In the data rows, zero lies at 4.5, halfway between 4 and 5.
Some points, each followed by its number:
[6 5 4 5 2 4 9 6 4 5 2 2 5 6 6 7 7 0 4 3 7 5 5 7] 0
[6 5 3 5 3 4 8 3 4 5 2 3 4 4 6 7 6 0 5 3 9 5 4 6] 1
[6 3 3 5 3 4 5 3 3 6 2 4 3 4 5 7 5 2 5 3 8 7 4 6] 2
[7 5 3 3 2 4 4 6 5 7 3 4 3 4 4 7 4 4 5 4 9 7 3 7] 3
[7 3 2 5 2 4 5 7 1 7 3 4 3 3 3 7 7 2 5 3 7 7 2 7] 4
[7 2 3 4 4 5 4 3 4 8 4 5 2 3 3 7 6 2 7 4 8 7 2 7] 5
[7 6 2 3 4 4 4 3 4 8 3 5 1 3 3 7 5 2 6 4 7 6 2 7] 6
[7 1 2 3 2 4 4 1 2 7 4 5 0 2 3 7 7 5 7 4 6 7 1 7] 7
[7 3 2 2 4 4 4 4 2 7 4 5 1 2 3 7 9 3 7 4 8 6 2 7] 8
[6 1 3 3 5 5 4 2 2 7 4 5 1 2 4 6 6 4 6 4 6 7 2 6] 9
[6 3 3 2 5 4 4 0 1 7 4 5 1 2 3 6 8 4 7 4 5 5 2 6] 10
[6 0 3 2 5 5 4 1 1 6 4 5 1 1 4 6 7 2 6 4 2 7 1 6] 11
[6 1 4 1 5 5 5 2 0 7 5 5 2 1 4 6 5 4 6 4 4 6 1 7] 12
[6 1 4 0 5 5 5 0 0 6 5 5 1 1 4 6 8 2 7 5 5 6 2 4] 13
[6 4 4 1 4 6 4 3 0 6 5 5 1 1 2 6 9 4 7 4 6 6 2 5] 14
[6 0 3 1 5 5 4 1 0 7 6 5 2 1 3 6 6 5 6 4 6 6 2 6] 15
[4 9 5 6 5 4 8 9 8 2 4 2 7 7 7 4 7 1 2 3 5 3 7 5] 16
[3 8 5 7 5 4 6 6 6 3 4 3 6 7 6 4 3 4 2 4 7 4 7 4] 17
[3 5 6 6 5 4 3 8 8 4 4 4 6 7 6 4 4 6 3 5 5 3 6 5] 18
[4 7 6 5 4 4 5 6 6 3 5 5 6 6 4 3 4 4 4 5 5 3 6 5] 19
[4 6 5 5 5 4 3 3 4 5 5 5 5 5 3 4 4 6 5 6 3 3 6 5] 20
[4 5 5 6 5 5 1 5 5 5 5 6 5 5 4 4 6 5 4 6 5 5 5 4] 21
[4 7 6 5 5 5 0 7 5 6 5 6 4 4 3 4 6 5 6 6 1 6 5 3] 22
[5 3 5 5 5 5 2 5 4 6 6 7 4 5 2 4 5 4 6 6 5 5 4 4] 23
[5 5 5 4 4 5 2 0 3 6 6 7 4 4 3 5 4 6 6 6 2 3 4 6] 24
[4 8 5 5 5 5 0 3 4 6 5 7 3 4 3 4 6 5 7 6 3 4 4 4] 25
[5 7 5 4 5 5 2 5 4 7 6 7 4 4 2 4 4 6 6 6 5 6 4 5] 26
[5 4 5 5 5 5 0 7 3 6 6 7 3 4 2 4 6 9 7 6 1 7 4 5] 27
[5 6 5 6 5 6 5 6 8 3 4 2 6 6 6 4 4 4 3 2 5 5 6 5] 28
New points follow, each followed by the numbers of its two nearest points above by angle, nearest first.
[4 5 6 5 5 5 7 5 6 2 4 3 6 6 6 3 5 5 1 4 9 4 6 5] -> 17 28
[4 4 6 5 5 6 1 2 4 5 7 7 4 4 3 4 3 6 6 6 3 5 4 4] -> 24 25
[7 7 2 3 2 3 6 1 5 7 2 4 3 4 3 8 5 1 7 3 8 7 3 8] -> 6 2
[4 5 5 5 4 2 6 9 6 4 3 4 5 5 5 5 4 3 3 4 4 5 5 6] -> 16 18
[6 4 5 3 3 4 3 3 4 7 5 7 4 3 1 5 6 5 7 6 4 5 4 3] -> 23 26
[2 5 6 6 7 5 5 2 4 4 6 5 6 6 5 2 3 7 4 6 1 1 6 1] -> 20 24
[2 5 7 4 6 5 5 4 5 4 6 5 6 5 5 2 3 9 4 6 1 2 6 1] -> 20 18
[7 0 3 4 2 4 3 0 4 7 3 5 4 3 4 6 6 7 7 3 6 7 3 5] -> 7 9
[6 4 3 4 1 3 2 6 3 6 3 5 3 3 3 6 5 7 6 3 7 6 3 6] -> 3 4
[2 7 5 6 5 5 6 4 6 1 5 3 8 6 7 3 1 3 1 4 5 3 6 3] -> 17 28
[2 4 7 5 7 5 3 4 5 3 7 7 4 5 3 3 1 6 4 6 1 4 5 2] -> 20 22
[5 7 5 3 3 3 3 4 6 6 4 6 5 4 2 4 3 6 6 5 3 5 4 4] -> 26 25
[3 5 6 4 6 6 3 5 5 6 7 6 5 5 3 3 4 3 5 7 1 3 5 3] -> 22 20
[7 5 2 5 2 3 5 7 3 6 3 5 2 3 4 7 7 0 6 4 9 7 2 8] -> 4 3
[2 6 6 5 6 5 1 6 5 4 7 6 4 5 4 3 6 5 5 7 1 3 6 5] -> 22 20
[3 6 6 4 5 5 4 5 6 4 6 6 6 5 5 3 0 9 4 6 0 1 5 2] -> 20 18
[7 4 3 6 0 2 4 5 6 6 1 4 4 5 3 6 7 4 6 3 3 6 4 7] -> 4 3
[6 7 2 4 3 5 6 2 5 5 2 1 5 4 7 7 5 2 5 1 7 6 4 5] -> 1 2
[4 2 5 7 5 2 4 9 7 5 3 6 6 5 4 5 5 1 5 5 2 5 4 6] -> 18 16
[5 4 4 6 3 4 6 5 7 2 3 2 5 6 7 5 4 6 1 3 4 5 7 6] -> 28 17
[3 6 6 6 6 5 6 5 5 1 5 3 7 7 6 3 2 5 2 4 7 4 6 5] -> 17 28
[4 7 4 7 5 3 8 1 7 2 3 3 5 6 6 5 4 6 3 4 5 4 6 5] -> 17 28
[2 6 6 5 7 5 3 3 5 4 7 6 5 5 3 3 3 2 4 7 0 4 5 4] -> 20 22
[5 5 5 5 3 2 6 4 5 4 3 4 5 5 5 5 5 4 4 5 5 4 5 6] -> 0 1
[4 4 5 4 3 3 4 6 3 6 4 6 4 4 2 5 7 7 6 5 4 4 3 3] -> 27 14
[3 5 6 4 6 5 4 6 5 3 6 5 6 5 4 2 2 9 4 6 1 2 6 3] -> 20 18
[6 3 3 5 1 3 4 6 4 7 3 5 3 3 2 6 7 2 7 3 6 6 3 5] -> 4 5
[5 3 4 4 4 3 2 5 3 5 5 7 3 4 2 5 3 4 6 5 3 6 4 5] -> 23 27
[2 4 7 6 7 5 4 8 5 2 6 5 6 6 5 3 3 6 3 6 3 3 6 3] -> 18 19
[4 6 5 6 5 5 7 9 6 3 3 1 7 6 6 4 6 3 2 2 4 4 6 3] -> 16 28
[3 6 7 5 6 4 6 3 4 3 6 5 5 6 4 3 2 9 5 6 2 3 6 3] -> 20 19
[7 1 4 3 3 4 3 4 2 6 4 6 3 2 3 7 9 6 7 4 4 7 3 6] -> 7 8
[7 1 3 3 3 4 4 5 4 6 4 5 3 2 3 6 7 6 7 4 4 7 3 5] -> 7 9
